128 stands for zero in the data rows.
Here is a table of points, one per row:
127 177 141 115 109 165 120 110 123 129 110 150 129 135 152 120 128 139 152 118 149 126 115 134 136 156 146 130 148 133 44 120 126 100 140 112 156 142 127 118 153
127 107 153 151 117 105 102 75 139 118 126 120 109 132 118 118 127 138 103 112 166 149 104 193 149 148 86 139 142 156 151 96 93 129 137 146 134 185 130 148 109
133 118 153 115 119 164 135 89 134 107 112 157 131 119 99 142 92 117 106 113 134 97 133 128 191 130 136 154 142 152 79 104 100 141 143 81 171 132 108 103 116
99 116 126 155 84 123 145 136 128 118 120 114 148 90 132 178 124 155 114 159 121 158 158 142 121 122 91 90 165 130 127 97 113 85 140 134 140 87 117 147 147
165 179 150 145 160 123 121 71 132 134 88 100 90 103 124 80 126 141 113 118 152 132 120 150 138 125 132 144 139 122 119 188 84 151 151 121 133 137 93 155 137
122 148 111 101 170 138 134 129 140 137 166 130 166 139 96 144 179 112 127 165 163 133 176 110 88 138 133 131 157 132 144 180 148 117 140 116 144 127 140 122 140
119 148 90 127 141 95 112 200 124 113 73 123 118 134 124 155 145 120 140 77 140 146 154 147 129 148 148 128 140 131 120 83 97 181 131 152 100 110 120 127 159
150 146 167 130 142 129 123 122 141 146 144 152 142 126 119 89 127 124 126 110 124 152 161 115 141 174 150 135 112 117 83 114 119 135 136 159 126 86 98 103 121
161 125 125 112 107 137 133 151 145 136 154 149 105 142 142 149 109 96 102 97 145 91 134 142 110 140 127 120 116 118 119 119 150 123 113 175 116 165 105 134 147
107 127 158 157 137 143 135 133 111 158 158 146 119 129 115 64 118 137 122 133 123 117 162 164 121 113 159 123 84 134 85 123 94 135 159 115 138 147 118 124 121
96 133 182 157 127 111 155 158 119 124 118 110 117 127 144 167 124 138 125 142 150 136 112 136 138 72 155 116 137 108 121 152 136 70 149 177 107 163 137 116 125
118 105 88 102 105 87 98 86 116 120 77 129 125 140 109 80 110 125 177 185 103 103 163 114 110 147 141 96 106 135 135 188 143 122 140 114 156 128 113 126 100
98 164 115 131 149 45 128 96 150 146 139 138 160 118 103 122 161 114 138 143 122 135 85 66 133 105 127 114 115 123 115 121 145 131 94 105 118 155 138 128 107
134 139 102 144 200 99 120 137 143 138 163 155 147 113 159 105 170 93 174 134 90 126 121 137 154 118 131 113 147 96 188 144 119 132 128 83 162 136 145 145 140
93 125 79 124 212 140 114 106 131 116 114 141 139 133 143 112 105 134 122 134 103 133 136 110 104 146 119 108 114 119 171 149 146 133 108 75 101 140 125 103 100
124 112 113 120 105 107 128 95 135 86 187 95 104 155 146 80 120 115 94 106 112 149 149 135 115 134 134 148 138 146 87 102 99 150 125 122 141 147 93 101 136
127 125 116 137 99 104 121 153 126 129 68 115 108 122 141 153 109 109 122 87 151 110 166 131 83 133 163 149 149 119 104 72 157 117 115 86 120 128 95 114 88
162 97 111 135 159 130 82 151 94 114 132 165 133 134 91 115 103 96 160 128 124 161 136 89 139 112 85 132 106 149 103 142 168 168 136 77 128 156 194 115 100
177 133 79 131 138 149 147 129 127 142 148 130 150 129 107 120 127 130 134 178 105 142 116 59 125 172 119 122 110 99 123 110 120 128 140 132 174 183 153 129 136
107 103 193 131 133 107 127 107 125 122 81 154 103 135 123 98 156 133 109 120 142 112 118 120 83 138 109 157 153 130 136 131 54 118 84 153 129 148 155 128 165
119 104 140 157 108 133 133 157 115 100 160 110 134 95 136 180 108 136 133 108 104 126 131 152 139 108 140 110 162 129 119 146 65 101 105 143 145 112 139 154 108
103 111 96 114 121 153 152 131 157 143 152 129 113 118 139 113 100 100 144 143 167 110 134 127 150 133 146 137 142 170 109 95 107 158 120 171 110 131 121 106 91
170 121 154 97 104 161 139 185 143 119 93 92 137 123 112 93 85 106 125 96 159 137 121 163 122 128 138 131 129 125 83 127 114 82 96 127 112 139 115 121 114
118 125 104 119 131 114 167 146 106 141 85 106 116 111 109 100 121 126 101 114 174 128 116 151 125 120 121 99 163 99 101 62 184 157 158 120 118 134 126 118 159
146 113 119 108 126 155 133 155 130 126 70 123 123 146 132 101 112 121 93 90 134 145 122 141 108 103 164 115 116 89 145 86 134 126 137 133 171 111 132 139 137
111 116 124 133 120 97 121 136 131 138 151 100 123 96 120 176 149 142 116 98 101 137 102 144 134 110 117 124 147 107 147 134 127 90 156 193 133 61 122 110 137
131 150 82 135 117 113 141 150 135 147 110 148 127 96 153 119 218 140 124 158 85 119 148 107 156 108 148 117 112 172 176 143 159 106 108 79 162 149 140 130 105
154 128 141 156 110 105 152 130 154 110 124 85 142 132 158 179 133 151 114 137 103 126 154 116 149 76 114 116 137 108 89 133 137 151 126 140 62 127 151 152 136
142 171 104 130 119 115 125 173 116 130 138 49 113 141 151 169 108 156 93 111 83 99 99 163 139 111 124 130 138 120 112 152 119 98 135 149 107 105 131 128 137
102 119 118 128 125 113 129 127 100 118 133 121 145 121 141 196 128 137 113 135 106 137 127 192 116 112 117 130 152 58 122 169 129 121 114 173 172 149 126 139 113
126 111 88 94 129 162 110 109 124 160 141 166 151 156 140 110 137 125 166 138 79 134 152 108 152 110 118 146 125 100 117 128 101 117 133 76 86 134 152 135 147
123 143 161 122 89 139 150 140 117 142 119 106 117 146 122 197 152 118 129 104 129 131 136 121 145 119 126 107 126 107 177 137 95 126 160 105 150 81 121 155 106
128 132 64 133 93 123 122 135 108 134 137 145 145 120 120 122 199 132 103 196 109 91 67 62 116 110 114 130 98 121 110 151 122 130 110 108 96 100 105 133 125
145 151 174 133 151 115 102 91 117 115 105 104 86 123 111 126 111 98 119 145 125 107 110 130 124 140 128 150 104 128 100 61 109 112 117 129 97 96 161 143 148
147 95 135 143 143 152 127 93 131 144 124 112 107 134 118 107 167 145 136 90 166 128 132 150 106 138 109 119 135 143 145 98 97 120 114 150 101 84 118 154 98
117 106 168 157 101 115 142 127 79 145 126 97 119 94 140 143 85 142 107 127 122 144 115 106 152 135 140 110 130 125 142 184 137 109 107 140 116 89 158 133 164
111 164 120 146 122 141 119 112 142 163 143 132 119 141 123 108 118 111 120 116 162 125 121 173 134 137 133 153 161 133 120 187 103 160 132 128 128 131 111 133 141
117 176 140 131 128 102 147 175 127 76 128 139 132 121 119 206 62 149 120 126 130 132 158 149 92 76 114 119 117 153 125 157 115 127 131 165 149 81 133 138 157
107 113 112 116 140 148 81 98 127 174 141 128 147 124 162 122 113 126 133 153 137 128 165 26 141 149 109 132 95 169 146 117 157 107 135 120 155 146 116 157 125
123 109 107 123 137 139 125 84 148 124 112 131 144 157 112 158 164 117 127 118 103 155 98 77 142 168 152 125 103 161 163 162 109 121 143 97 100 141 164 94 129
153 77 125 119 113 109 113 125 125 138 117 127 137 144 149 122 112 124 118 92 161 107 135 146 123 109 143 127 108 119 159 91 123 138 101 94 111 120 59 93 186
124 134 89 140 102 117 119 158 142 151 151 141 118 146 91 127 130 122 96 143 92 146 108 102 125 128 131 144 120 146 177 159 167 100 109 104 119 141 154 143 106
119 134 101 161 121 141 143 107 139 106 134 166 132 148 144 115 124 118 130 119 174 127 143 129 134 166 135 139 147 144 90 136 132 102 133 139 137 129 137 97 100
155 130 202 108 109 94 134 157 100 107 162 118 116 134 148 191 124 164 121 153 117 150 126 108 143 108 133 138 156 115 148 116 137 152 144 169 107 110 133 145 84
106 125 201 119 101 106 143 171 133 100 136 96 119 118 157 159 126 142 118 116 120 98 118 127 90 112 82 128 119 96 159 132 120 106 151 147 128 108 184 115 133
145 101 101 147 163 153 95 141 106 123 122 150 131 155 113 102 102 161 158 189 109 114 123 108 84 170 129 141 111 149 144 117 144 135 156 98 105 156 125 129 88
121 106 142 142 126 147 115 140 101 94 168 119 102 113 147 161 134 126 136 154 164 146 92 123 135 74 132 92 123 103 141 129 124 122 158 149 129 113 108 150 149
130 134 178 129 140 161 150 137 128 131 135 85 135 136 131 130 139 118 164 118 148 151 138 170 69 104 127 134 119 153 99 73 170 135 90 140 156 141 107 110 157
170 166 157 157 113 159 146 75 128 138 103 133 138 123 122 109 132 83 114 147 126 114 104 152 115 119 127 121 165 141 166 65 108 159 125 166 124 113 157 118 100
155 137 125 84 129 137 159 135 98 108 154 139 134 119 135 135 137 136 104 100 173 126 125 150 122 129 154 123 128 137 113 88 133 102 102 114 79 136 78 158 139
118 100 86 116 136 110 65 119 154 129 148 148 139 120 92 122 121 165 181 126 110 112 116 92 124 165 138 116 139 166 124 177 148 131 127 125 118 138 186 127 145
These points spread out most along one direction. Take the direction at right angles to it along which they spread out most. Go by this last direction. How far along it is each point below, from 0 to 99? The average is 50, and the first point in the table lies past the average. One standard deviation of the points above along it is 16.
104 130 124 143 164 147 122 146 164 156 146 164 124 121 139 185 192 120 121 181 114 116 122 144 129 147 110 106 111 131 141 140 160 146 118 65 96 129 166 123 135 ~ 33
124 127 137 137 102 143 153 156 93 97 94 98 134 110 158 145 136 140 136 122 107 142 134 114 175 126 105 134 142 112 155 248 166 150 115 156 114 108 96 148 143 ~ 24
131 107 94 94 183 133 122 115 127 170 112 153 109 153 86 111 117 131 158 139 112 158 174 124 171 113 95 125 125 164 111 176 157 100 122 134 119 143 116 126 116 ~ 51
149 169 138 134 86 183 109 79 142 93 145 142 128 123 98 101 111 140 158 108 146 103 168 130 138 132 138 140 109 111 182 77 127 130 114 118 118 169 93 95 145 ~ 72
81 121 163 96 126 186 108 109 127 113 153 107 151 133 113 72 138 101 113 102 102 108 138 122 136 159 130 141 138 128 96 129 155 184 152 144 136 158 95 137 122 ~ 70
142 108 145 116 141 105 165 129 152 154 113 161 167 117 147 131 110 129 151 150 92 147 79 136 96 108 101 131 89 156 141 155 141 141 153 80 125 130 105 139 135 ~ 42
144 125 94 118 123 88 193 127 143 135 179 133 127 131 132 111 147 130 192 129 93 112 87 127 100 143 130 139 115 141 147 158 173 129 139 100 146 112 159 149 118 ~ 35
111 155 113 115 149 118 130 111 133 105 94 148 157 137 140 68 120 109 130 131 145 119 128 158 177 156 127 129 111 133 143 82 123 123 131 210 133 117 146 106 118 ~ 67
119 114 168 125 146 122 118 141 171 142 127 146 120 153 122 70 95 147 126 135 158 125 88 115 154 151 131 155 141 99 124 101 150 163 116 120 188 94 102 113 131 ~ 68
125 126 125 114 109 151 115 142 111 136 145 135 106 120 137 127 131 155 103 95 151 144 132 150 116 130 145 153 79 102 145 94 118 178 106 154 156 142 154 128 135 ~ 59
